Rotation paths and how fast each direction turns (degrees a step)
Each turn is a multiple of 5 degrees from 10 to 175, or 0.
Each row of a path follows its step; steps can be skipped.

step 1: [-25  32   6  11 -27 -11   9   5  19  -5 -25  26  11 -33   4  35   3  -4
  10  10  -3 -22  -3 -12   3  20  12 -16  -2 -11  -6   1  -5   5  -4  -7
  -1   2 -14  -7   8  32  -1   9   0  11   0 -14 -17  20   2  22  11 -21
 -11   0   1   8 -10  -4 -11 -11   8  -5  21  -5  -1   1]
step 6: [ 20   4  -5 -11   4 -20   3   7  17   7   6 -12  -7 -14   2 -10  15 -11
 -15  15 -33  23  -7  -4  -5 -11   1 -39 -13  -9   2  30  19   3 -22  12
   9 -32  10  -4  -2  14  17  -9  -5  -4   3   6  -5   0 -25 -12  -6  -6
  10  -1  -2  -2  18  -8   9  -7 -29  12   1  13   8  29]
step 8: [ -4 -12  18  -1  23   5  -4  11 -27   1 -32   0  -3 -18   0  30  -3  18
  18   9  12 -26   0  -3   6 -20  21  16 -31   7 -14  -7   8   2 -15  -3
   5  -1 -16  -1  14   1  17 -11   7 -15  21  -2 -14  -5   4  20 -17  -6
  10  12  -7  12  17 -22  -7  -4  21  13  11   5  20 -12]
step 15: [ 36 -12  -2 -19  27 -22   3  13 -21   1   2 -20 -23   6 -11 -14   6 -10
  15  -9  -7  29  15   5  -5 -10   4  10 -30  -9  -1   1  -4 -18   2   6
  14 -10   2  -5 -10 -12  10 -14  -4 -16   8 -29 -15  -3   0  18 -14  -1
   1 -16   6 -26  33   9  -7   0  -1 -10   8 -12   3  -9]
step 24: [ 21  -6  24 -15  -2 -12  13  39   1   0   0   0   7   7   0   7  20 -18
  16  14   9   3   7  -8  -7 -27  22   5   2  10  -2   3   2  13 -32   9
  -4 -12   0  -6  -3  13   5   8   5  -1  26  -4 -19 -18 -41  -5   3 -28
 -10  -5  20   0  -1  -3 -20 -11   5  -4  21  10  -8  -8]
step 27: [  7  24  -9 -23  23 -19   2  21   7  -2 -37  20 -12  -8   6  -4   0  -8
  23 -20   3  15   3 -19  13  -6 -11  25  -6  14 -26   9  17 -19  -4  -9
  -2   1  11  -4  -4  -5   1  -3  26  -5  17 -15  -4   5  20   8  -2  19
  -3  -9 -25  10   4  -7  -1  -3  -3  32  -7   9  13  12]
step 33: [  7  -1 -12  -2 -12   8  -3   5  -9  -4  -2  17 -30  16   3   4  12   7
   4   6   0   4  -6 -16   9  -1  35 -19  -1 -10   1 -14  16  -7  -1  16
   4 -35 -15   6  -9  15  -9  -8   3  -4  21  10 -32  30 -11 -11 -13 -14
  -3 -27  16 -13  26  14  11  18  -1   0   8 -15 -14 -21]
step 35: [ 11 -26  17 -25  24   5  10  29  -3 -16 -22  -4   4  -7  -4   1  18  10
   4  -7   3  15 -10  17 -25  11   0 -16   7  11   8  -6   5   8 -10   8
 -19  30  31 -18  -9 -12   5  11   3  -7  15  -1  11  20  -3  26  18 -17
 -13   9 -21   8  14  -7   0   6   0  19  -5   3  10 -13]
step 37: [-12  25 -29  14  -1   4  21 -19  13  11   0  19  12 -13   3  11 -19   2
  10   4 -18 -16  10 -21  10  -1  -1 -14 -21  10 -13   3  14   7  -3 -25
  13   4   2 -13   0  11   4  17 -22  -4  11  -2 -28   5  12  20  31   1
 -40  -6   8   2 -14   0 -15  -7  -3   2 -19  -5   6   1]
step 40: [  5 -15  -2 -13   5  -2 -13  19  30 -37  23   8 -13   0  -1  17  -1   4
  25  16   7  -7  -9  -7   9 -20   6  10   0 -20   9   0   2   6  17  18
   5  17  -7  -4   3  12  -4  22 -20  17  19  -5 -27   1 -13 -10 -12  27
   2   5  23 -20  -2 -28  -9   8  13  -7  10 -13   2   0]
Speeds:
[ 0  1  2  1 -6  0  1  5  3 -3  2  7 -8  1 -4  2  2 -2  5  2  5 -5 -4 -5
  0  0  5  6 -2  4 -5  3  0  1  1 -3  1 -4  2  2 -1  2 -6  4  0  0 -4  3
 -5 -4  1 -3  1  3 -4 -5 -5  2 -1  2 -6 -1  1 -3 -2  0  6 -1] | 110
[ -5  -4  -4  -2  -1   5  -3  -3  -2   2   4   1   1   4   4   3   3   3
   4  -4  -1  -2   0   1  -3   2   4   1   0   1   5  -1   0  -1  -4   7
  -2   2   4  -2  -2  -2   1   7  -3   7   2   2   2   3  -4  -1   2   1
  -4  -2   3  -1   1   3 -10   6   2   4  -5  -1  -2  -5] | 155
[-5  2 -3 -1 -4  0  3  0 -6  2  0  4 -5  1  4  0  1 -3  3 -3 -6 -1  0  4
 -3  2  1  2  0  0 -2 -1  0  0  1 -1  3 -2  3  3  1 -4 -4  1 -1 -7  3  1
  3 -1 -6 12  1  9  2  4 -1 -4  2  0  4 -5  5 -4  2  7 -1 -1] | 95
[ 2  2 -3  2  1  0  6 -2  4  3  4  3  4  0 -2 -1  4 -5  0 -2 -1 -2 -2  3
  3  2  1  0  1 -6 -4  2  3 -1 -5  5 -1 -8  1  1 -1 -1  2  0  1 -7  2 -6
  0  2  1  1 -2 -4  2 -1  3  2 -3  6 -6 -8 -6 -4 -1 -7 -3 -6] | 80
[-1  3 -3  4 -3  1  1 -1  6  7 -7 -5  7  0  4  1 -3 -4  1  3  5  0 -6 -3
 -2  0 -2  1  3  5  1 -3 -3 -5  6  5 -4  1  4  3  2  2  2  0 -1  4  0 -2
 -4  2  1  4  2  7  1  0  2 -2 -2  1  1 -3  1 -4 -4 -2  8 -1] | 40
[-4  3  8  2 -5 -1  1 -2 -6 -3 -4  1 -2  1  2 -1  5 -6  4 -1  0  2  3 -1
 -1 -1  2 -5  8 -1 -3 -5 -6  3  7  5 -6  1 -1 -1 -4  1 -1  1 -1 -1 -4  1
 -1  0  2 -5  1 -4 -4  4  2 -3  2  3  0  0  0 -2  7 -4 -2 -2] | 35
